In the rows, zero is written as 128.
A state moves one step at a time under one of 8 hidden systems, and each row is a state written as 22 numbers. Each run below is a few steps of one system.
run 1, z386:
[[124 101 165 153  93 132  54 137 115 158  97 142  94 134 100  73 151  64
  138 110 124 136]
 [104 143 109  94  70  96 118 172  74 123 108 112 103 111 106  79 135 128
  122 158 138 145]
 [100 132 105  89  65 127 179 129 139 113 138 152 162 140 136 137 141 166
  117 148  95 133]
 [113 124 134 145 125 155 119  73 188 148 113 161 174 149 113 130 141 126
  114 134  95 147]
 [121 138 155 149 125 119  54 123 137 123 120 150 110 112 109  95 146 100
  161 131 123 131]
 [119 125 149 114  72 101 128 142  68 115 137 110 103 116 134 104 141 108
  113 129 119 127]
 [112 126 104 110  94 151 169 130 113 137 106 154 153 129 127 124 122 150
  106 145 126 171]
 [114 125 114 120 118 141 116 126 194 144 109 159 146 162 113 135 144 131
  150 121 111 115]]
run 2, z403, 8 rows:
[[113 180 120 147 181 127  98  64 127  85 152 146 140 103 134 142 129 144
  154 158 125 117]
 [146 112 179 152 141 138 149  98 107 116 191 127 124 132 157 164 124 120
  137 105 100 101]
 [150  83 149 133 118 139 142 163  91 164 120 106  98 143 125 122 114  97
  108  94 144 130]
 [121 131  89  97 113 119 121 185 117 121  84 121 113 124 127 116 127 141
  134 131 170 130]
 [105 168  92 110 145 115 144  97 129 114 129 115 149 118 114 129 120 159
  116 166 128 131]
 [134 136 143 158 173 151 121  93 130 130 156 148 132 126 126 149 114 131
  154 131 122 127]
 [142 106 156 127 124 118 128 136 122 127 147 112 106 149 142 146 135 110
  135  97 123  86]
 [131 120 129 124 114 122 128 137  84 138 103 109 107 118 122 107 125 109
  102 130 144 145]]
run 3, z877 (8 x 22):
[[126 142 135 138 175 110 139  73 122 143 171  75 117 150 105 146 118 109
  120 139 111  75]
 [138 130 142 123 134 123 147 109  47  92 147 110  92 114 167 144 124 112
  114 115 145 108]
 [156  82 139 119 119 138 172 158 144 134 123 118 132 147 157 162 120 134
  107  85 140 118]
 [148 122 116 138 169 129 139 141 131 164 110  93 134 113 104 123  96 135
   97 143 158 164]
 [138 151 121 139 179 144 126 134 137 117 160 139 124 120 131 159 113 154
  174 134 139 106]
 [125 124 136 123 138 103 150  86 137 133 153  78 135 153 118 142 131 116
   98 134 103  91]
 [136 128 137 136 133 146 141 120  51 112 129 136 109 106 154 130 115 121
  111 125 150 151]
 [150  91 134 121 132 141 144 166 172 141 129 124 125 158 140 158 126 129
  140  86 133  99]]
run 4, z295, 8 rows:
[[111 154 116 116 105  91 109 156 160 147 137 115 159  93  71  81 120 161
  126 190 107 178]
 [ 74 159  91 107  77 151 144 111  86 118 135 181 131 148 115 118 142 146
  163 162 100 123]
 [108  95 136 131  96 153 139  71 111 158  98 136 127 179 127 125 149  76
   88 110 109 116]
 [145 101 151 143 111 128  68 158 153 125  73 144 122 105 137  97 143 104
  117 105 150 169]
 [127 130 131  92  73  86 143 176 167 101 154 119 156 110 134 127 140 165
  123 141 102 135]
 [103 144  91 122 127 152 170  93 102 161 121 133 156 133  96 121 109 148
  101 175 119 170]
 [104 121 114 134 119 168  97 119 147 144  95 186 115 170 121 130 148 110
  173 107 127 106]
 [131 109 166 130  95  80 100 111 136 124 133  82 122 128 124 104 152  88
   92 119 101 118]]
run 5, z765, 8 rows:
[[145 113 154 160 165 165 136  92 101 145 152 138 117 144 133 154 117 105
  138 108 123 110]
 [160 117 172 143 138  99  98 135 115 104 149 101 107 111 152 134 140 106
  132 104 129 108]
 [137 142 119 114 136  99 131 158 112  94 128 101 123  92 141 129 122 150
  123 135 156 137]
 [131 126  94 114 153 144 168 142 132 149 120 115 132 143 118 152 105 151
  119 130 152 128]
 [132 126 137 151 173 146 115  98 133 156 129 122 117 145 106 131 116 108
  134 126 134 118]
 [137 136 149 140 144 123 104 117 119  97 149 136 113 117 148 141 137 124
  156 116 129 107]
 [134 125 132 111 123 103 153 135 113 105 152 101 129 112 147 140 123 144
  107 131 128 127]
 [137 122 118 127 142 142 146 146 108 153 114 120 121 123 117 126 106 132
  114 130 153 155]]
run 6, z382 (8 x 22):
[[123 149 152 109  65  56  99 137 109  70 126 100 146  56 144  80 150 135
   84 165 115 183]
 [120 106 110  89  43 151 198 199 143 140 142 180 163 139 135 141 120 186
  143 129 101 162]
 [111  88 113 145 123 184 134 105 155 222  88 147 125 203  72 115 123  83
  123 113 119 126]
 [114 164 111 142 160 102  32 104 149 109  61 117 117 102 104  82 147 103
  126 146 159 136]
 [111 146 125  83  63  63 142 133 150  60 145 109 163 104 162 128 161 165
  106 143  96 121]
 [132  89 144 137  80 189 198 129 112 172 147 174 166 140 129 142 108 146
  103 128  97 193]
 [130 107 128 154 143 165  69 165 171 183  86 165 102 163  84 106 132  93
  180 101 143 115]
 [101 157 107 103 121  55  87  97 118 107  95  53 110 121 107  86 154  95
   85 154 134 103]]
run 7, z877:
[[131 108 159 130  84 126  83 150 134 113 120 158 109 131 141 111 155 105
  150 105 116 124]
 [122 124 127 106  80 104 118 168 149 130 111 124 139 117 113  96 139 135
  118 141 119 150]
 [108 147 104 121 111 146 128 130 139 129 114 171 149 123 115 121 128 154
  148 149 123 155]
 [113 131 126 134 125 136 103  98 163 140 113 149 141 156 110 123 147 112
  140 127 106 114]
 [121 138 148 134 112 106  86 118 105 110 122 129 114 107 126 101 144 108
  130 136 125 136]
 [126 121 138 113  85 126 129 156 140 108 138 152 134 126 146 130 142 143
  144 116 111 126]
 [117 121 116 121 101 132 136 125 144 154 104 131 146 138 104 110 125 125
  105 144 119 154]
 [122 141 119 140 138 149  98 129 122 121 108 161 122 119 122 120 128 128
  160 133 143 138]]
run 8, z403 (8 x 22):
[[151 123 129 106 138  74 132 167 201 118 145  68 150 123 125 140 129 153
  110 124 123 111]
 [114 150 149 151 125 116  89 120  98 156 151 121 117 105  74  81 120 113
  144 174 109 160]
 [107 130 122 120  92 168 139 136 116 112 138 202 126 159 145 148 142 139
  179 113 111 105]
 [126 102 116 121 145 127 154  71 146 144  91  91 146 164 139 145 132 102
   60 112 131 116]
 [159 126 154 151 155 119  67 168 141 102 102 134 112  78 139 110 124 124
  142 116 167 167]
 [114 136 125  91  71  90 164 158 132 113 183 111 147 129 123 132 138 165
  133 148  84 112]
 [113 130 120 160 151 178 136  76 104 191 108 149 137 146  84 109 108 110
  115 154 122 168]
 [137 119 123 117 136 137  98 161 177  93 105 161 114 147 165 161 151 130
  178  74 151  77]]
run 9, z177 (8 x 22):
[[128 119 100 104 112 148 166 201  51 157 123 117  83 138 113 121  98 134
  141 125 168 124]
 [107 147  77 113 167 114  91 118 132 141  64  94  93 158 101 118 138  96
  130 129 170  81]
 [131 159 122 138 193 121 105  72 169  81 124 129 150 108 154 157 132 144
  127 133 139 116]
 [153 112 152 139 147 150 185 120 111 126 183 126 145 127 157 173 108 150
  119 116 114 131]
 [145 107 144 134 127 137 139 165  63 164 134 103  88 124 112 114 103 105
  124 125 149 138]
 [115 147 103 106 136 101  86 156 133 105  98 115  96 129 123 118 143 117
  154 126 158  90]
 [119 147  99 111 160 112 149  81 163 100 117 109 162 133 143 153 133 146
   97 142 134 116]
 [147 118 144 153 158 170 156 111 111 139 143 156 141 119 138 151 100 145
  130 126 134 162]]
run 10, z565, 8 rows:
[[118  98 120 158 133 211 152 113 133 233 117 176 137 184  70 126 104 109
  141 129 112 152]
 [108 137 141 126 130  73  38 114 175 134 110  86  97 152  82  85 168  74
  141 125 115  69]
 [129 155 135  90  96  55 152 122 111  35 166  87 151  75 184 140 146 167
   92 149 112 132]
 [138 114 129 148 120 208 172 140  84 132 126 216 149 100 157 146  99 163
  138 125 146 207]
 [129  77 123 139 127 169 115 159 194 222  97 137 114 205  70 122 128  87
  149  90 118  97]
 [104 157 129 111 125  40  90  93 125 118 134  33 117 120  89  86 149 100
   90 167 112  97]
 [135 175 124 113 121 111 124 144 116  29 145 165 154  47 191 144 132 192
  152 147 143 163]
 [139  78 135 144 104 221 208 126 128 182 143 193 158 177 141 169 109 142
  134 100 107 153]]
run 11, z382:
[[132 102 154 144 116 126  98 124 173 178 121 117 128 158  89 104 139  91
  123 115 105 123]
 [108 158 117 126 121 100  92 132 108 121 106 119 124  92 101  85 129 128
  123 168 139 163]
 [102 136 100  85  80 122 153 143 149  96 124 153 151 144 148 143 148 162
  139 129 112 110]
 [130  95 140 144 109 163 158  93 126 166 114 145 149 157 125 131 127 106
   91 117 110 153]
 [137 127 139 148 144 129  61 160 162 137  94 146 115 111 107  99 132 116
  158 121 150 145]
 [106 140 118  91  92  71 129 133 133 110 135  76 127 134 116 111 148 128
  108 147 107 101]
 [117 131 106 126 114 162 175 111 105 130 120 164 165 114 138 136 109 164
  106 153 126 184]
 [131 101 139 138 123 161 104 144 186 150 115 167 130 170 127 138 144 114
  171  89 117  99]]
run 12, z565 (8 x 22):
[[129 117 130 148 147 184 165 100  91 152 139 158 125 146 136 156 111 124
  131 120 132 136]
 [135 111 135 139 150 133  87 136 139 150  97 114  94 156 120 120 135  84
  142 100 148  92]
 [135 136 123 105 141  76 138 133 131 103 139  64 129 119 134 139 131 134
  101 135 136 102]
 [133 150 116 134 155 151 145 118  94 104 140 155 135  93 146 141 106 161
  133 149 149 161]
 [130 105 130 141 141 173 137 137 158 160 129 161 128 171 121 151 124 122
  161  99 127 106]
 [124 125 138 130 141 103 113  96 111 145 129  76 106 146 105 112 136  89
  101 130 123  98]
 [138 151 127 118 142  97  98 151 121  68 123 118 119  84 154 129 135 145
  137 130 157 128]
 [132 118 118 117 128 159 193 132 129 135 152 144 154 138 147 165 110 165
  128 125 124 137]]
run 13, z765 (8 x 22):
[[171  84 165 130 131 104 111 180 134 117 119  88  93 129 167 134 137  97
  116  69 152  98]
 [135 163 107 119 177  80  98 135 140  98 106  77 131  80 123 113 119 147
  109 157 168 145]
 [122 145  80 113 166 167 176 143 130 131 140 159 141 143 134 170 104 178
  167 140 149 119]
 [139 106 152 146 155 131 156  88 127 179 163  85 122 165  98 141 115 100
  106 121 103  97]
 [143 135 169 162 148 136  69 119  69  94 130 150  87  89 145 112 133 101
  158 119 150 135]
 [140 120 116  88 114  92 152 164 158  75 128 100 129 133 177 164 141 152
  122  99 141  87]
 [134 143 113 137 166 121 156 110 115 159 130  87 153 103  97 118  90 145
   80 173 136 183]
 [139 111 121 145 153 190 121 163 130 156 115 184 102 158 128 150 114 124
  192  94 153 110]]
run 14, z177:
[[ 73 182  77 114 143 119  64  71 125  95  70 150 111 140 111 108 159 108
  152 153 146  90]
 [132 120 140 136 152 146 148  45 177  89 125 150 172 147 184 182 147 130
  101 102 111 115]
 [178  83 186 162 129 148 156 155 121 155 162 126 141 105 141 138 100 132
  105 109 126 185]
 [132 125 132 112  99 108 114 218 108 151 147 111  85 128  96 102 120 127
  169 131 139 109]
 [ 88 161  81  95 125  90 116  93 128 119  96  97 131 142 107 109 147 126
  106 163 129 106]
 [119 146 116 143 154 171 132  68 134 106 104 185 158 120 151 153 129 142
  129 131 131 149]
 [157  81 168 149 133 150 147 140 147 160 154 126 126 156 136 153 120 114
  129  91 113 115]
 [145 126 160 136 118  88  96 163 109 132 138  90 110  93 113  94 122 115
  122 136 136 150]]
run 15, z386:
[[132 133 124 142 154 155 150  67  43  98 100 136 122  95 176 137 115 120
   81 133 162 174]
 [146  94 117 118 113 170 126 206 155 128  92 182 114 149 158 153 129 137
  170  76 160 122]
 [141 107 121 112 142  80 130 141 190 171  99  40 134 156  90 116 125 109
   78 128 130 113]
 [129 186 123 136 157 107 117 133 119  94 178 133 145  63 112 124 108 183
  162 182 127 161]
 [126 101 165 129  97 151 172  97  99 129 189 142 115 175 158 166 140 111
  139  92  86  71]
 [131 120 100 155 180 163 114  75 113 154  48 130 137 122 118 116 110 102
   74 137 176 181]
 [132 142 125 105 118 112  80 222 163  94 125 154  98 117 136 128 142 147
  209 102 152  87]
 [139  99 149 110 105  74 182 101 124 148 156  32 143 144 126 128 130 113
   38 130  95 120]]
run 16, z295 (8 x 22):
[[135 119 163 184 183 157  90   4 140 114  91 148 151 126 154 135 144  81
   80 111 126 152]
 [175  98 210 161 103 132  77 197 171 116 172 170 128  92 149 121 136 130
  182  88 106 150]
 [137 122 128  98  94  85 189 193  96 163 183  57 119 123  94 117  99 154
  102 158 114 137]
 [ 95 160  43 106 161 165 147 119  91 131  62 154 115 142 119 137 112 145
  136 148 187 136]
 [115 119 132 126 141 124 105  69 198 106 119 132 141 177 148 159 168 100
  134  95 101  64]
 [158 126 195 176 143 105  85 100 112 134 147 101 133  68 116  92 118 103
   96 150 117 186]
 [131 127 130 108  81 148 149 213  98 104 161 181 118 108 156 140 118 169
  192 114 132 128]
 [118 105  97 101 132 120 201 105 131 179 129  64 137 184 103 147 116 118
   70 134 117 100]]

Which system made each run below?
run 17, 2 rows:
[[151 112 153 170 183 169 132 109 221 177 166 151 170 151  98 159 107 146
  156 123  98 132]
 [132 102 167 131 111  96  70 143 158 146 129  93  89 166 111 109 158  70
  147  89 111  65]]
 | z403
run 18, 2 rows:
[[123 131 163 170 124 199 147 118  81 177 210 200 117 143  93 137 103 135
  201 147  86 136]
 [122  79 107 106 122 163 161 120 133 160  90 124  98 218 143 163 140  84
  123  65 140  48]]
 | z403
run 19:
[[122 140 121  84  66  72 103 214 216  84 131 132 165  99 132 114 153 181
  153 133 110 137]
 [ 96 135 123 123  72 158 205  73  86 156 166 157 180 128 110 123 116 162
   90 183  71 193]]
 | z565
run 20, 2 rows:
[[133 130 151 172 176 150 101 106 113 185 146 124 114 133  79 110 101 102
  144 145 124 142]
 [126 132 142 124 121 125  91 141 116  82 141 152  90 136 159 146 152 112
  183  96 132  66]]
 | z765
run 21:
[[164 123 176 137 157  77 162 108 165 112 212  56 159 108 141 164 116 147
  100 135  89 112]
 [143 155 110 160 193 177 136 144  68 159 146 153 112  91 102 129  75 155
  162 160 169 172]]
 | z295
run 22, 2 rows:
[[149 121 120 130 136 108  79 180 162 124  68 118 128  93 127 100 126 130
  117 122 174 170]
 [109 161 115  98  93  88 134 145 157 100 164 125 157 112 116 122 138 172
  140 167  95 126]]
 | z403
run 23:
[[151  94 119 120 133 171 170 155 156 108 103 169 147 136 190 178 120 156
  127  79 157 140]
 [162  91 139 138 160 122 154 173 159 204 133  68 125 145  82 126  96 121
  102 120 140 140]]
 | z177
run 24 (2 x 22):
[[151  79 173 154 101 166 122 189  38 185 141 130  52 146 112 102 114  73
  151  93 144 126]
 [118 146 117  94 118  52  53 169 151  90  79  74  83 124 123  91 164  97
  133 114 158  73]]
 | z177
run 25, 2 rows:
[[140 109 145 167 160 162 100  81 117 133  70 151 139 107 145 118 126  99
   88 115 156 186]
 [153 114 150 132 130 120 100 171 223 104 136 148 148 126 151 149 144 149
  168 100 120 111]]
 | z765
run 26, 2 rows:
[[128 155 120 140 186 137  89 142 124 136 139 132  87 138 102 134 117 123
  197 127 153  81]
 [124 145 134 121 159  89 132  65 112  93 155  74 123 134 147 148 136 111
   99 134 119  82]]
 | z177
run 27 (2 x 22):
[[ 99 156  71 113 141 127 164 126 114 195 130  92 131 146  46 102  96 145
  115 191 123 142]
 [ 90 182  94 108 140 123 124  85 134  68 144 160 136 138 150 158 149 158
  178 151 117  76]]
 | z386
run 28, 2 rows:
[[129 127  91 110 166 159 183 155 138 154 152 132 125 165 118 174  99 161
  161 125 140  91]
 [127 132 135 160 196 146 122  52 120 148 131 112 116 154 114 147 120  92
  121 126 131  98]]
 | z382
run 29, 2 rows:
[[130 139  80 103 143 121 167 131 149 103  89 117 166 102 144 142 113 172
   83 146 160 173]
 [145 112 153 134 133 134 125 157 207 128 167 154 154 140 135 161 131 152
  171 106  97 106]]
 | z386
run 30, 2 rows:
[[119 163 104 136 171 120  61 146 169 115  99 143 122 109 104 113 132 140
  174 141 157 125]
 [112 154 142 119 109  88 119  94 166  90 168 120 160 122 132 134 155 147
  138 149  81 103]]
 | z877
run 31 (2 x 22):
[[147 121  88 109 149 150 155 192 140 126  82 145 135 101 145 142  97 170
  122 120 189 173]
 [127 126  92 124 178 138 146 153 171 190 136  97 120 175  73 150 102 132
  153 135 132  84]]
 | z177
run 32 (2 x 22):
[[150 135 150 166 150 169  84 155 102 124 122 186 115  76 134 115 110 138
  169 130 157 185]
 [118 117 106  82  93 108 195 154 166 122 166 101 145 174 136 172 137 159
  133 118  93  70]]
 | z403
run 33:
[[154 103 115 149 180 162 193 143  99 226 144  82 125 146  74 134  67 132
   96 148 146 161]
 [116 153  82 109 165 139  66 178 150 114  80 153  77 150 114 131 136 123
  207 104 182  64]]
 | z295
run 34, 2 rows:
[[ 89 165  54 109 152 129 138  76  83 136  59 105 131 125  98 105 116 127
   76 185 166 156]
 [138 129 146 151 163 169  92 102 160  69 124 203 131 128 188 175 148 133
  183  83 140  95]]
 | z877
run 35:
[[122 120 157 114  73  84  61 170 101 105 104 112  78 119 127  80 162  82
  138 107 133 108]
 [ 98 159  69  83 108  96 129 122 135  74  75 128 150 108 152 124 145 159
   95 149 154 144]]
 | z765
run 36:
[[148 141  87 141 185 168 146 167 152 158 105 152 154  94 103 131  77 179
  135 153 173 196]
 [120 150 105 105 162  94 126 146 204 130 169  96 124 163  97 158 132 153
  178 133 114  47]]
 | z403
